Each named move below is a turn or a mirror, shown by a few rows before and after it. Which moves, in which order, take the first row of each later pair to the second? The first pair is answered.
move L:
[  3  -1  -6 -13  -1 -17   5 -10  -8   6 -17  10   2  13  -7  -6   3] -> [  8  -2  -2 -15   1 -22   0  -8 -11   7  -9   2   4   6 -13  -1  -3]
[ -3  -4 -18   2 -12  12   6 -15 -10   1 -19  26   5  24   9  -2   4] -> [ 17  -8  -6  -5  -1  -9 -12 -11 -21  11  16  -3  16  -4 -16  18 -20]
[-17   4  -2   8  -3   1   3   2  19 -18  13   5   2   2   3  -2  -4] -> [-12   4   0   8  -1  -4  -1   3  16 -16  19  -1   3  -4  -2   2  -9]
[ 12  -2   8   2   8 -10 -21   1   8 -15  22 -22   7 -24 -11   2 -23] -> [-13   3  -7  11  -5  14   0  -3  21 -26 -20  14  -5  11  20 -21   7]
move C:
[  1   1  -7   1   1 -12   5   0   1   3  -5   1  -8   6  -3  -5  14] -> [ 4  0 -2 -2  5 -6  6  5  0 12  6 -6  1 -6 -7  6 10]
[ -6  -6 -14  -3 -24   7 -36 -20  -2  -4   1 -11 -10 -18   0 -30  -8] -> [ -8  -5 -11  -3 -20   1 -29 -13  14  -3   9 -17 -14 -23   1 -35   4]
[ -1  -3  -1  -6   2 -12   2   0  27   2   2 -13 -14   5   1  -6  33] -> [ 10  -9   5 -12   2   8  -7   1   3  24  12 -22  11 -11  -3  22   3]
[ -6   7   8  -1  -4   5   2  -2 -14 -12   2  18  11  -3   1   7 -25] -> [-14  11   5   1  -3  -7   7   0   5 -24  -1  23  -3   4   5  -9  -5]
move V:
[ 16  -4  11   2  -1  21 -13 -14  23  -5   3 -26   3   3   4   3   1] -> [ 20  -2  12   1   2   3 -18 -11  22 -11  12 -28  -6  -1  -7   1  -1]
[-10   0   8 -11  14  -4  24  24  -3  18  -3  22   6   1   3  21  20] -> [ -8  -5   7 -13   8   5  21  15  -1  25 -14  13   6   6   8  25  23]
[  0  -1  -1  -1   7  -3 -11  -8   0   1  23 -11   1  -9   3  10 -19] -> [ -5   2  -1   1   7   3  -7  -4   1  -4  25  -4   4 -11   6   9 -20]
move D:
[  2 -15   2 -13 -13  29   8  -8  -6  33  -9   1   4  19  17  12   7] -> [  4 -16   1 -17 -12  18   8  -8 -16  36 -10   2   2  23  10  15   5]
[ -4   5   0  -6   6 -20  18  22   7  22  -6  -7   6   6  -2  11   6] -> [ -4   7  -6  -2   5 -28  14  18  -8  13 -10   5   2  15  -8   6  -2]
[ -7  10   4 -13   9   7  28  17  -3  28  21  13  11  -6  -4  14   1] -> [ -3  12   1 -14   9  -5  27  12 -17  27  17  20   5   1 -14  13  -3]
[-12 -13   3 -29   8 -25   9  -5 -12   7 -15   7  -3  18  -8  11   5] -> [-19  -8   1 -21   2 -18   5  -9 -12 -11 -20  23  -3  22   0   1  -3]
Then:
Between the rows of a pair lie 2 to 4 moves.
[ 10 -10   1  -9 -12  20 -19 -22  16  -1 -10 -22   3   3  10   4  -9] -> [  7  -9   4 -12  -7  15  -7 -11  31   7   0 -26   1  -5  11   5  11] | V then L then D then C
[ -1  -5   2   1   6  10  -8   3  14   9   6 -14   5 -16   7   2   5] -> [-12  -1  -4   2   3   3   8   6  10   5  -8  11  -7   1  10  -8  20] | D then V then L
[-11  18   4   7   6   3 -19  -1 -16 -22  13  26   7  -6 -10  -9 -22] -> [-10   6   4   1   1  35 -15 -15  22   0 -12 -14   4   3  15  -7  14] | C then D then V then V
[  5  -5   6  -4 -12  19 -22  -4  -5   1  -1 -19  15  -2   1   4 -22] -> [  1  -8   3 -12 -12  21  -5  -2   3  19 -16 -21  10   9   7   6   6] | L then D then D then L
[-12   9   1   5   6   0   8  11   2  -5   2  10  -1   3   2   0   2] -> [ -4   3   1   3   1  12  -2   0  -9   3  -7   3   7   6   3  10 -11] | L then C then V then V
[  3  -6   6  -7 -14  22 -19 -28  33 -18 -14 -38   5  -6  19  -1   5] -> [ 16  -9   3 -16 -12  -2 -25 -38  14 -12 -19 -45  -2   3   1   3   3] | D then C then C then L
[ -7  -1  -5  10  -4  15  -3  -9  19 -11 -17   0  -5  10  20 -17  13] -> [  8   1  -1   8   1 -10 -23 -10 -11 -21  10  -4   2  -8  -6  -8 -25] | L then C then V
